In the data rows, 128 means zero.
Every row has a hidden score. In each pair, how much higher is the second row's than the first's? 10 means about the same, 20 much higher and 0 much lower. The score is a weighted sum of the row's numbers plus the product of two more (or one squared), each taken from its middle value.
[ 75  98 199 164 135 107 129 128  99 120 140  85  87 140 154 178 146 133 136 113 159 165]
[ 97 169 120 150 135  75 166  99 134 169  99 111 138  84 106 153 107 137 104 146 174 139]: 9
[167  89 138  93 176  73 148  78 128  75  99 140 104 149 152 137 136 171 158 143 161 141]
[168 118  44 136 128 144 141 186 156 175 145 147 155 133 108 127 147  84 250 123 150 113]: 9
[159 109 140 150 113 199  97 121 180 117 168 150 122 115 115 130 178 167  54 104 160 125]
[101 118 131 136 117 117 145 134  94 120 133 135 139 105 132 119 120 128 135 141 133 147]: 15
[ 96 122 189 181 148 107 111  96  93 133 117  90  78 141 140 179  99 154 114 107 158 160]
[144 126 163 153 152 150 132 155 104 112 150  71  86 138 201 140 127 154 108 131 169 134]: 4
[162 100 148 112 158 151 120  90  99  54 129 132  93 154 217 100 102 158 149  97 104  99]
[100 161  95 156 115 121 153 164  67 161 156 149 163 152 153 155 122 102 201 143 131 126]: 6
[ 65  81 188 163 142 123 123 129 101 118 137 112  92 150 150 180 132 134 157 144 181 154]
[108 133 110 133 151 161 171 154 112  92 140 128  97  90  93 127 129 108 121 131 127  77]: 8
[111 131 155 121 114 127 112 130 143 155 133 152 156 138  76 123 120  85 102 117 106 125]
[112 131 129 130 132 145 112 121 153 151 138 149 144 135 127 113 172 142 119 131 111 121]: 7
[141 108 133 100  99 119 125 113 121 132 126 176 190 153 107 107 123  96 143 118  69 141]
[107 120 129 122 122  94 157 118  80 112 133 139 138 118 131 123 112 144 137 142  97 163]: 9
[144 119 131 108 153 108 143  45 130  87  99 131 121 151 171 126 129 159 153 133 148 116]
[155 131 149 115 124 134 136 103 132 121 124  43  89 118 153 144 131 143 129 148 154 151]: 9
[110 142 127 127 112 117  76 132 127 133 119 134 132 177 142 141 134 121 149 126 132 116]
[161 139  80 100 132 135 128 146 179 123 137 142 135 127 130 105 134 122 147 117 131 102]: 10
[109 140 137 135 101 122  63 154 123 137 127 127 130 182 167 137 132 129 133 123 129 134]
[216  64  99  68 181 165 162  70 111   0 120 119   0 120 151 107 115 175 167 122 100  35]: 15
[174 115 100  96 150 107 118 156 160 132 123 139 154 133 128 119 120 130 145 124 137 118]
[ 74 200 134 123 169  52 133 130  80 177  61 124 157 150 147 159  67 111 156 177 124 109]: 13
[ 74 118 194 166 129 169  81 147  96 110 127  90  70 170 170 186 106 155 133 121 170 166]
[112 151 145 157 143  98 186 155 119 122 118  80 104  74 134 150 102 124 103 121 108 168]: 10
[ 73 127 209 213 154 106  98 133  99 178 123  89 122 156 180 166 115 156  93 103 185 168]
[149 100 137  85 160  54 158  34 127  87 110 134 133 139 163 121 125 161 164 129 123 137]: 15
[119 128 134 112 120 158 111 129 128 144 126 167 172 157 101 117 122  80 139 115  91 127]
[162 143 103 100 117 157 117 150 140 129 139 142 162 152 125 106 128  72 141 129 112 102]: 9
[149 124 161  76 135  51 116  41 123 102 108 157 172 170 193 136  96 171 160 129 107 189]
[130 139 163 128 111 151 104 158 147 145 137 137 127 131  99 129 131  54  93  92  96 127]: 12
[143 140  97 133  99 116 160 147 133 183 114 109 172  94  74 114 140 104 100 156 113 132]
[130 111 149 118 116 136 131 142 127 135 139 155 163 151 117 101 132  62 129 105  60 149]: 13
[175 109 103  67 136  75 118 148 153 134 134 149 183 144 142 110 117 123 158 123  86 168]
[ 78 113 152 169 153 100 151 175 139 121 164 165 114 122 150 111 128 152 138 135 155 182]: 8
[140  97 121 154 142 172 139 118 177 128 214 138 108  72 115 109 232 109 110  98 130  52]
[153 130 148 118 125 148 137 103 130 121 131  38  83 112 157 149 123 128 127 150 148 154]: 17
[160  96  55 106  92 170 167 122 141 113 163 148 141  63  82  80 159  88 133  83  61  83]
[ 83 127 115 159 175 105 157 135 157 119 148 148 112 106 111 128 154 145 133 135 175 124]: 6
[140 137 180 119 123 126 134 148 111 114  86  37  96 140 175 154 107 148 120 142 114 243]
[179  87 158 118 155 120 130 143  88  75 144  83  69 140 186 140  99 149 131 132 103 150]: 5
[ 92 128 165 150 124 137  82 119 108 130 165 116 121 167 165 125 137 144 126 106 126 128]
[145 127 102 139 104 132 177 156 148 160 164 105 144  58  85 120 169  59  87 129 121  86]: 7
[104 129  95 180 161 133 141 148 159 124 124 159 102 104 113 113 134 152 117 114 160 127]
[104 146  84  89  75 133 125  95 160 181 114 141 181 112  82 126 189 120 156 171 105 129]: 10
[163 118  68  92 128 121 136 135 163 144 132 138 132 112 105 108 132 125 164 130 161  71]
[ 83 178 172  70 158  58 109 103  95 159  57  50 108 180 190 144 101 107 158 179  97 145]: 14
[100 121 104 185 167 101 167 162 175 103 155 140  84  79 106  97 172 110 117 108 141 123]
[113 134  90 115  91 211  94 168 112 163 139 156 124 136 139 139 159 121 130 128 110 100]: 10
[118 116  93 101  85 169 101 142 119 176 111 141 162 138 107 123 152 134 154 176 106 138]
[172  73 140  89 157 105 140  58 166  41  92 122  87 117 160 112 148 203 103 111 159 140]: 10
[154 136 112  87  98 119 114 139 136 139 134 177 169 131 110  92 113 102 141  97  79  81]
[ 85 152 106 175 157 122 191 117 119 134 125 144 121  84 104 107 130 108 134 140 118 138]: 10
[106 143  99 169 152 129 140 142 163 114 127 165 104 109 110 106 145 156 116 104 163 123]
[142 123  96 112 132 121 132 128 192 136 122 131 143 124 105  86 149 114 146 123 138 120]: 10
[ 89 121  96 154 181 117 146 126 156 126 141 158 104 107 102 126 148 143 148 149 187  96]
[174 106 131  97 160 108 138  90 143  71 107 129  86 155 169 138 122 179 147 124 153 130]: 16
[ 69 140 127 169 163  63 158 131 163 159 132 152 159 133 122 148 153 151 123 143 180 191]
[162 109 143 111 149 115 140  91 114  96 134  82  98 114 146 161 123 150 145 159 144 148]: 8
[132 136 129 137  99 125 169 169 121 173 124  75 127  86 111 133 140  93  75 105  98 166]
[124 113 185 173 164  97 125  87 102 125 136  98  92  91 133 187 137 128 126  99 183  64]: 5
[ 43 149 190  79 164  45 129 108 111  98  58 107 141 116 120  84  97 134  51 154  82 142]
[120 175 160 108 132  96  29 160  86 152  85 145 154 250 184 195  70 106 165 160 134  95]: 5
[104 136 129 164 141 123 185  93 131 109 125 135 107  64  88 108 123 146  69 135 132 146]
[145 100  77  69  85 169 134 113 116 129 122 148 120  93  82 117 168 130 172 160  70  78]: 12
[142 115 200 154 123 139 108 190  98 149 161  57  89 156 251 131 102 143  96 109 136 210]
[126 146  99 111 131 140 174 114 125  69 152 145  94  78  73 113 128 110 130 147  99  73]: 9
[161 125 136  90 168  87 124  87 139  65  94 144 113 184 181 135 126 168 153 134 147 133]
[ 96 131 184 176 132 134 100 115  98 129 117 103  94 139 154 182 102 157 114  96 158 153]: 7
[163 139 154  45 124 128  88 121 146  95 102 143 162 179 134 102  90  88 100 144  82 119]
[ 59 119 185 164 128 113 108 116 105 121 112  92  84 148 129 180 146 158 153 148 187 143]: 8
[ 95 159  80 156 148 122 103 125 152 148  86 176 137 141  91 102 106 195 134 159 189 142]
[164 103 159 123 166 142 120 129 134  64 126 131  80 179 215 119 127 171 109 111 173 122]: 10
[151 123  58 225 136 167 161 169 173 122 186 169 101  83 100 117 167 142 147  99 198 111]
[197  82  97 127 117 187 131 120 216 103 164 135 111 113  89 121 146 142 102  96 193 127]: 14
[ 96 124 170 143 113 136 101 121 117 113 152 119  99 138 158 138 153 122 144  96 115 120]
[131 162 104  73 120 130  98 151 110 148 117 175 180 155 115 123  95  72 165 116  50  71]: 10
[127 107 142 117 130 152 118  98 173 114 140 132 123  93 109  83 188 166  59 111 120 130]
[159 123 116  81 146 123  96  22 108  91  92 157 126 158 158 128 101 182 179 152 173  75]: 10
[141 133  92 125 151 140 121 174 170 151 127 118 152 133 128 106 146 116 143 111 168 114]
[147  93 156 146 116 173 103 176 138 109 192 156 111 138 184  66 164 149  95  91  67 141]: 7
[112 125 148 130 108 118  95 161 120 114 125 111 119 161 157 136 135 115 139 105  95 152]
[141 144 147 112 122 154 105 142 125 159 128 172 182 178 115 131 117  81 134 109  97 114]: 6
[136 148 104 133  84 157 112 146 110 185 108  95 123  93 101 125 125 116  75 119 135 132]
[130  98 110 149 111 169 134 116 175 120 159 136 119  78 101  80 213 155 100 109 114 121]: 8
[138 147 102 119  82 133 123 175 135 187  86 103 178 108  76  94 105 123 101 176 117 189]
[129 144 133 132  97 124 118 151 116 189  98 110 141 117 106 144 110 114  65 137 136 122]: 8
[107 157 102 156  86 128 133 142 142 216 101  89 154  91  73 135 146 113  81 140 168 123]
[163 107  99  71 124 145  89  96 122  63 106 119  70 138 104 145 129 126 178 135  79  72]: 15
[ 90 111 183 160 116 125 115 141 105 100 168 108 104 140 170 129 160 107 132  81  80 146]
[ 65  90 193 161 145  89 114 131 100 130 109  97  97 149 138 165 140 153 151 135 170 182]: 11
[129 115 141 122 108 148 136 134 130 137 144 169 173 143 118 109 129  73 135 101  97 127]
[132 139 110 128  92 151 134 156 118 181 108  92 129 102  95 150 120 103  81 129 130 125]: 10
[101 147 112 160 165 179 120 176 146 108 140 145  89 134 147 144 126 150 131 108 161 136]
[119 125 133 223 123 146 151 131 110 151 181 114 103 111 139 193 144 137 212 119 150 144]: 7
[101 134  93 179 171 104 156 128 164 125 130 167 106 102  89  95 154 151 121 120 163 128]
[128 101 121 153 129 174 131 118 164 138 178 144 118  96 113 119 201 128 108 102 139  85]: 4
[100 147 111 135 145 130 166 126 113 102 133 126 121  96  81 125 127 112 118 147 136  95]
[123 124 124 131  95 141  72 132 122 120 111 120 115 175 147 143 134 122 147 127 125 121]: 15
[190 133 109  90 108 148 124 139 134 120 166 153 151 127 123 114 143  53 142 112  86  72]
[ 74 131 120 154 164  84 166 137 146 121 140 144 114 113 111 132 143 150 146 150 170 139]: 13
[174 127 144 116 149 161 121 116 108  89 141  78  83 136 175 163 115 152 115 129 139 150]
[137  94 149 107 164  36 177  87 124 117 124  82 124 108 122 130 144 155 152 187 136 157]: 11
[102 148 103 109 123 132 124 159 127 185 120 178 201 172 109 132 122  48 224 122  71 135]
[ 72 118 116 161 180  96 163 142 150 122 129 144 122 123 107 124 140 153 141 135 168 148]: 8
[152 119 166 135 143 109 162 123 118  84 152  73  85 114 177 157 126 141 128 132 121 177]
[214 135 103 184  87 201 146 161 125 129 210  76  80 107 165 176 144 112 188 135 191 148]: 5
[ 88 137 122 127 117 170  98  73 134 102 112 111  82 118  84 149 166 126 173 138 153  52]
[110 171 131 143 121 184 114 180 103 101 153 152 111 120 142 144  97 109  95 108 127 131]: 10
[ 95 145 158 142 107 145  67 109  99 132 132 120 108 151 157 143 137 145 136 101 106 128]
[126 162 129 165 134 159 134 145 112 135 110 117 107  93 134 180  81 144 105 134 151 113]: 8
[181 139 112  86 113 152 110 148 133 126 135 149 164 157 128 110 112  83 154 133  95 122]
[ 98 147 137 159 156 102 176 104 134 123 113 156 131  98 100 121 114 110 105 152 136 139]: 10
[156 138  88 114 116 191  94 172 176 125 128 149 120 143 129 130 121 126 144  72 155 108]
[ 82 158 130 150 185  78 113 145 147 136 100 168 117 159 129 128 113 147 104 127 161 122]: 9
[106 192 113  97 126  91 113 171 108 209  74 124 209 178 122 128 107  72 136 172  98 120]
[ 90 170 143 164 154 120 162 116 122 130 103 154 131 120 119 119  93 129  91 150 129 159]: 8
[114 174 122 149 144 106 147 128 111 141 116 117 132 114 128 172  77 134 101 153 165 114]
[113 123  86 105  80 174 118 141 136 160 137 144 161 128 112 107 176 116 136 164 112  98]: 16
[131 144  99 124  83 132 111 134 112 190 108 101 138  99  87 136 126 123  85 153 153 110]
[147 141 107 146  87 159  83 151 126 128 161 135 128 172 146 153 136 118 157 110 145 102]: 11
[124 136 150 122  87  94  71 134 110 137 127 140 152 184 176 134 116 146 142 132  99 155]
[103 146 146 139 152 112 157 161 115 122 164 133 134 115 120 121 106 120 102 136 120 148]: 7
[127 121 130 145  98 120 169 174 126 166 149  80 126  66  89 121 147  73  75 111 119 136]
[167  92 148 111 163  87 172 100 149  47 147 114  74 116 185 144 171 133 129  94 132 114]: 16
[ 76 131 111 132 141  97 169 156 114 123 136 124 156  83 109  96 135 109 152 132  94 143]
[141 151  88 128  96 160 125 160 145 160 114 109 173 102 101 109 141  99  91 146 125 128]: 11
[124 102 126 136 144 127 133 104 172 149 154 134 141 105 109  93 198 154 124 128 118 119]
[160 160 105  81 112 179  86 149 117 137 154 159 157 160 121 113  90  87 126  96  75  84]: 14
[117 152 154 125 104 165  91 154 136 152 104 150 156 158  89 118 104  95 102 114 103 143]
[110 112 108 174 150 112 136 153 142 107 134 160 102 122 127  94 143 157 111 112 132 139]: 9
[158 111 187 130 141  95 168 154 108  86 144  61  97 129 182 145 127 144 116 124  87 212]
[135 128 177  53 186  50 104  64 135  65  61 124 101 196 186 133 109 181 107 145 128 130]: 12
[ 95 150  82 164 158 134 115 110 163 141 110 189 118 110  90 103 146 178 135 150 180  89]
[ 84 122 168 142 102 139  79 114 107 123 140 130 116 155 155 135 138 142 146 118 115 143]: 18
[ 96 124 100 177 190 100 150 167 169 114 156 151  90  87 109  97 175 125 124 105 147  95]
[131  92  91 101 136 112 147 115 186 134 111 114 133  94  84  71 169 132 142 111 133 127]: 12
[152 124 134 108 132 135 169 173 121 125 190 143 137  92 119 127 145  22 133  51  40  69]
[165  97 173 126 156  81 110 142 131  77 124 138 119 199 239 127 115 182 114 104 140 186]: 2
[181 138 107  80 111 154 121 145 131 122 134 141 164 171 139 109 112  78 141 141  71 130]
[174 105 136 133 131 126 165  96 116  89 147  64  85  90 143 133 138 154 124 138 141 147]: 9
[ 73 141 126 150 138 107 147 117 114 156 117 125 152 109 109 126 142 118 123 148 170 143]
[ 89 120 194 179 148  99 118 107  98 130 122  96 108 132 146 165  98 152 112 114 141 164]: 9
[ 62  81 190 156 146  88 121 128  96 138 124  90 101 151 135 166 127 148 148 143 169 177]
[119 140 115 121 110 139  72 106 122 142 125 152 111 142 135 149 146 128 150 128 153  66]: 8
[119 117 143 146 100 180 127 153 120 152 138 166 157 164 127 104 119  90 118 102 118 110]
[181 147 135 128 143 132 124 145 100 111 166  98 101 155 181 186 101 140 166 145 155 125]: 8
[181 119 139  98 157 132 114  97 131  68 100 133  90 171 189 152 119 178 134 114 146 129]
[122 163 155 130  97 181  84 161 135 143 128 140 140 153 108 136 114  87  86  99 103 112]: 7
[121 143 186 144 103 149  78 179 121 172 150 151 163 173 149 122  95  92  90  84  94 159]
[135 122 124 138 118 184 109 133 167 133 161 141 131 107 124 104 185 147 113 115 125 123]: 9
[ 97 147 118 188 165  92 179 163 171  90 157 148  92  83 126 100 181 114 106  87 128 130]
[160 101 129 121  75 125 125 166  82 151 133 112 127 104 127 125  89 130  96 127  63 158]: 3
[117 123 139 106 116 131 128 126 136 147 127 167 183 154 102 112 126  81 136 122  97 128]
[157 140  85 125 128 118 153  78 121  93 150 137 140 133 193 116 149 128 235 118 104 110]: 9
[169 105 137  96 141 137 125  65 110  72 110 143 124 159 195 144  97 161 155 106 123 134]
[107 137 183 181 127 154  87 119  87 126 117 100  89 141 163 195  89 160 109  97 148 146]: 8
[ 60 141 181 166 145 105  99 155  77 158 138 112 109 197 170 205 111 114 198 142 160 157]
[140 134 132 166 101 158 144 148 100 103 177 144 130 120 134 149 117 132 109 125 175 142]: 7
[142 156 120 144  61 129 143 133 108 197  95 105 153 109  88 130 105 138  80 147 145 146]
[101 167 147 163 149  97 171 106 119 135 114 151 141 115 114 136 101 124  88 148 124 164]: 11
[ 91 104  82 102  75 150 136 134 126 161 120 138 143  90 100  92 184 124 151 148  93 108]
[123 135  95 130  92 147 129 147 123 181 101  94 135  84  87 135 131 105  83 137 145 109]: 6
[121 138 132 109 111 176 103 135 126 146 134 179 164 162 117 132 123  92 138  92  93 121]
[ 95 131 112 133 124 127 147 103 113 122 148 149 131 107 130 122 135 123 127 145 161  73]: 10
[ 64  94 191 162 147 105 102 119 104 124 129  92  88 147 143 177 119 152 148 127 170 166]
[104 134 121 150 144  76 176 107 113 145 122 103 137  70 107 146 104 138 111 157 158 134]: 5
[148 124  72 132  90 133 148 132 144 169 134 117 156  66  75 119 168  84  92 134 162  46]
[156 166 102 153  93 147 112 195 101 197 137 113 154 129 101 160 117  91 137 136 136 113]: 11
[152 128 132 114 115 204 110 137 133 108 122 143  90 119  66 129 120  80 115 104  94  58]
[137 143  95 127 103 123 150 165 131 177 113 110 177 103  91 108 138 104  95 150 111 147]: 6
[171  68 116  83 174 119 147  39  93  83  84 148 109 140 136 158  93 158 202 129 143 119]
[ 91 136 163 145 162 114 164  68 138 103  99 124 101  84  98  99 107 150  33 139 135 145]: 5
[143 126 119 136 125 192 105 131 153 139 156 138 130 118 132 110 181 146 100 106 120 110]
[141 160  61 110  94 149 121 113 135 198  88 135 177 102  74 123 121 129 101 173 170  64]: 11
[147 124  97 141  98 137 141 144 118 172 140 100 136  76  76 143 143  97  82 136 160  61]
[156 132  73  88 132 134 106 136 162 138  97 149 157 151 115 110 116 146 157 138 141 117]: 15
[158  90 136  89 179  54 159  65 149  71 105 129 102 156 148 125 150 172 142 149 144 140]
[105 141 139 141 125 115 146 168 107 123 147 146 133 109 117 126 116 124 114 139 137 131]: 1
[133  98 107 103  91 156 115 177 116 161 144 138 135 134 142 110 151 120 141 146  71 117]
[147 108  80 103 130 131 118 140 190 150  97 137 148 143 103 100 131 128 156 129 149 132]: 14
[121 128 128 132 112 128  74 133 121 128 112 132 122 169 147 137 132 140 150 123 122 120]
[196  66 153  90 151 146 129 135  88  42 153  83  51 126 193 130  99 152 155 136  92 133]: 9
[ 83 117 116 149 183  69 179 130 165 136 132 147 132 109  97 116 147 150 161 153 159 144]
[118 118 125  90 106 118 139 121 152 149  73 103 159  78  77  92 136 135  26 151 116 148]: 11
[142 147 110 126  98 134 138 164 134 172  83 111 183 120  85 108 113 133  89 159 116 166]
[108 126 116 143 150 119 147 136 127 119 170 155 129  95  96 129 123 117 113 133 156  62]: 8
[106 134 180 171 141 146  96 112 107 131 103 108  96 135 153 176  90 154 113 102 146 149]
[133 136 116 114  79 117 138 141 111 178 108  97 155 113 102 144 123 117  88 135 112 157]: 10
[167 131 152 128 118 147 120 114 130 116 152  65  88 128 156 157 119 138 133 153 175 144]
[131 131 120 147 101 143 133 205 130 184 135 117 172 120 142 102 128 104  80 123 120 142]: 12
[192 123 180 124 139 136 119 110 117  80 152  98  91 157 166 176 102 172  88 153 170 152]
[125 125 140 103  95  97  68 132 111 118 126 140 144 173 156 144 113 129 148 134  95 144]: 19
[162  93 123 161 106 204 129 117 187 114 185 133 105  79  94  87 196 176  78  92 150 121]
[150 136  80  87 130 128 104 148 161 146  83 141 171 149 112 105  99 161 162 149 134 129]: 15
[105 123 101 181 145  87 150 151 164 135 121 175 107 110 104 100 146 171 126 108 167 116]
[124 124 103 116 121  58 188 118 154 190 110 117 196  75  50  84 165 105 116 179 126 129]: 3
[136 154 136  90 116 152  76  87 117 143  52  71 135 179 145 139  67 213 139 196 177 207]
[ 97 103 156 165 137  97 200 159 105 108 176 112 114  73 145 121 152  81 115  91  96 147]: 6
[126 130 118 132  91 121 126 148 127 175 111  90 144  90  84 127 129 110  85 136 139 129]
[132 114 118 127  98 174 135 124 147 139 141 153 165 129  94  94 150  91 128 110  84 124]: 10
[175 120 141  92 154 106 118  96 137  48 106 130  86 155 182 139 135 177 142 133 151 128]
[ 99 157 133 115 127  75 144 117 123 132 137 155 163 114  83 138 119 127 139 145 121 152]: 8
[119 152 129 155 150  99 161 129 106 142 106 115 118  95 112 169  78 142  99 153 161 119]
[ 97 142 160 142 112 137 114 152 143 189 129 169 211 170 119 128 133  90 122 115 132 162]: 9
[156  97 148 103 166 132 133  69 107  69 113 135 104 157 195 126 109 155 162 117 129 108]
[ 91 143 107 179 171 103 137 154 158 127 117 149 114 116 114  93 144 166 119 121 136 170]: 11
[105 149 106 170 158 142 178 123 117 127 104 102  89  75  94 151 116 136 115 138 185  75]
[ 97 146 123 170 156 161 127 165 146 108 143 141  90 124 139 148 126 156 127 112 159 132]: 9
[186 128 131  72 109 120 116 156 117 131 148 157 197 164 147 120  94  79 156 128  74 165]
[167 107 143  87 166  74 138  79 151  63  94 129 105 159 155 124 130 169 143 132 148 139]: 17
[138  93  93 176  98 163 194 157 142  81 215 123 100  23  78  91 158 139  97 104 149 145]
[159 145 100  88 113 147 108 140 118 131 139 163 173 146 111 109 108  80 131 100  73  79]: 7
[129 120 135 139 132 160 122 124 167 134 154 136 143 121 125  97 184 153 106 115 103 151]
[ 97 169 135 122 125 121 123 151 108 131  97 144 164 167 127 120  91 164 110 148 121 191]: 13
[118 122  97 103  91 164 111 171 115 165 118 138 152 140 113 110 160 125 140 159  94 146]
[106 140 116 145 160  63 177 102 116 152 104 104 138  79  95 132 106 143 111 166 147 125]: 8
[139 160 133 114 140 110 145  78 148 120 110  77 114 104 121 169 144 147 130 158 192 131]
[ 96 105 187 173 163 102 122 115  98 127 117  80  97 134 147 165 111 147 118 115 127 186]: 11
[111 120 112 108 129 103 154 103  89  95 124 129 120 100 109 126 117 144 148 151  95 123]
[102 154 108 120 126 171 136 108 152 146 110 150 167 137  76 108 156  87 131 127 125  82]: 10
[ 94 112 180 169 151  88 127  83 102 140 112  96 107 133 126 162 101 158 131 122 165 152]
[166 100 112  86 132 112 129 131 180 108 102 120 135 121 122  99 132 147 106 121 134 112]: 12
[138 138 108 136  77 163 120 170 106 187 111  97 131  97 102 135 120 109  72 127 127 117]
[157 150  58 116 134 103 153 165 154 152 125 139 165 115 121 112 151  99 221 121 109  94]: 18
[145 110  92 105 134  95 140 135 185 154 113 138 151 120  94  88 146 121 160 117 143 119]
[143 114  91 113 123 138 123 144 176 150 123 123 140 133 113 104 144 118 148 107 134 130]: 9
[134 110  93  84  81 142 139 122 128 165 123 158 167 115 100 113 173 121 146 152  80 135]
[152 159 104  91 146 110 111 149 176 153 113 133 156 165 120 121 116 104 154 125 136 116]: 16
[ 85  92 153 189 180  82 216 171 152  95 185 109  91  92 137 128 183 112 121  88 123 170]
[ 87 141 113 126 125 116 142 122  81 131 118 140 149 132 120 123 111 144 132 157 132 151]: 1
[ 96 143 119 144 147  64 185 102 128 153 110 104 133  76  98 135 104 145 117 157 142 116]
[129 149 153 123  98 169  85 150 145 148 122 136 134 145 103 124 104  79  93 114 106 123]: 12
[169  91 133 130  88 180 138 120 144 126 158 166 150 119  93 109 134 111  98  96 124 127]
[111 162  93 147 145 118 134  98 113 154 108 126 132  77 103 153  81 165 121 170 185  76]: 8
[130 126 124 119 117 128 162 106 124 125 126  50  91  95 153 125 156 136 164 156 131 158]
[ 93 115 181 176 159  95 119  91  94 137 115  97 113 123 132 170 102 157 123 124 150 148]: 8
[146 120 155 115 143 129 144  95 133 124 132  46  88 105 145 134 112 129 120 169 159 150]
[116 117 146 155  89 171 100 107 129 109 165 115  97 115 137 124 168 152 134  97 132 131]: 14
[ 75 133 112 153 170 116 145 136 154 124 124 153 115 124 117 122 137 162 133 140 162 136]
[180  73 132 126 125 144 164  95 146  75 150  59  59  76 137 130 144 174 100 124 144 152]: 10
[ 58  88 208 185 127 117  94 144  98 143 124 101 101 165 169 180 112 135 130 133 179 198]
[103  83 184 186 160 108 150 102 101 125 158  89  89  98 145 179 143 112 113  91 155 120]: 3
[115 145 109 175 161 166 166 146 117 128 112  93  80  73 121 136  99 125  99 132 186  67]
[203 130 128 155 128 167 136 153 109 111 187  97 106 138 174 195 117 130 184 143 182 132]: 6
[152 131 150 120 142 111 147 102 121  97 139  77  89 127 168 139 121 152 125 146 135 141]
[ 66 157 123 127 127  66 160  76 127 158 113 142 188 116  98 154 140 135 129 161 153 188]: 11
[184 136 105  80 100 138 123 143 143 112 133 137 162 142 130  93 121  78 150 143  70 123]
[ 87 116 133 138 129  76 165 103  98 130 127 126 151 106 114 121 134 139 143 157 117 144]: 8
[127 123 139 116 115 141 129 139 131 149 132 168 171 161 103 113 124  82 142 116  86 142]
[ 85 112 124 149 136  76 173 112 105 144 130 134 138 110 112 106 124 135 152 151 122 149]: 8
[201 134  84 117  93 197 115 153 131 125 166 163 140 127  86 134 114  87 133  84 112  75]
[108 141 136 138 137 142 134 168 109 115 147 134 124 122 127 131 112 116 113 126 133 140]: 10
[180 102  70  81 146 128 147 131 159 104 130 144 132 111 102 108 126 125 166 125 108  80]
[135 100 159 117 138  87 176  75 131 128 124  57 115  99 121 139 142 148 148 172 162 155]: 6
[157 113 149 123 147 111 149 114 111  97 149  83  96 110 155 152 131 142 134 137 141 121]
[138 152 131  97 114 126 105 150 129 166  89 126 175 132  95 133 102 121  41 148 136 125]: 10
[159 125 106 146  80 160 136 161 116 176 132 101 135  92  85 137 129 114  80 123 151 133]
[109 110 131 153 154 119 177 154 108 113 182 147 117  75 104 137 138  85 117 112 147 100]: 10
[126  94 129 128 105 135 110 116 132 107 124 107 101 120 118 125 154 147 113 116 123 126]
[105 122 132 187 142  91 122 184 141 127 149 182 133 145 166  94 129 155  99  99 133 185]: 6
[ 98 164 175  98 128  92  41 132 105 133  79 132 140 209 161 155  96 123 123 149 125 109]
[149 100 140 101 162 108 127  56 104  85 105 132 126 157 175 134 103 154 164 120 125 125]: 10
[ 92 139  94 170 171  89 158 131 163 127 129 161 114 102  98  99 153 157 121 123 161 120]
[ 96 127  94 172 168  95 150 136 165 123 120 152 109 103 101  93 162 154 125 119 166 128]: 10
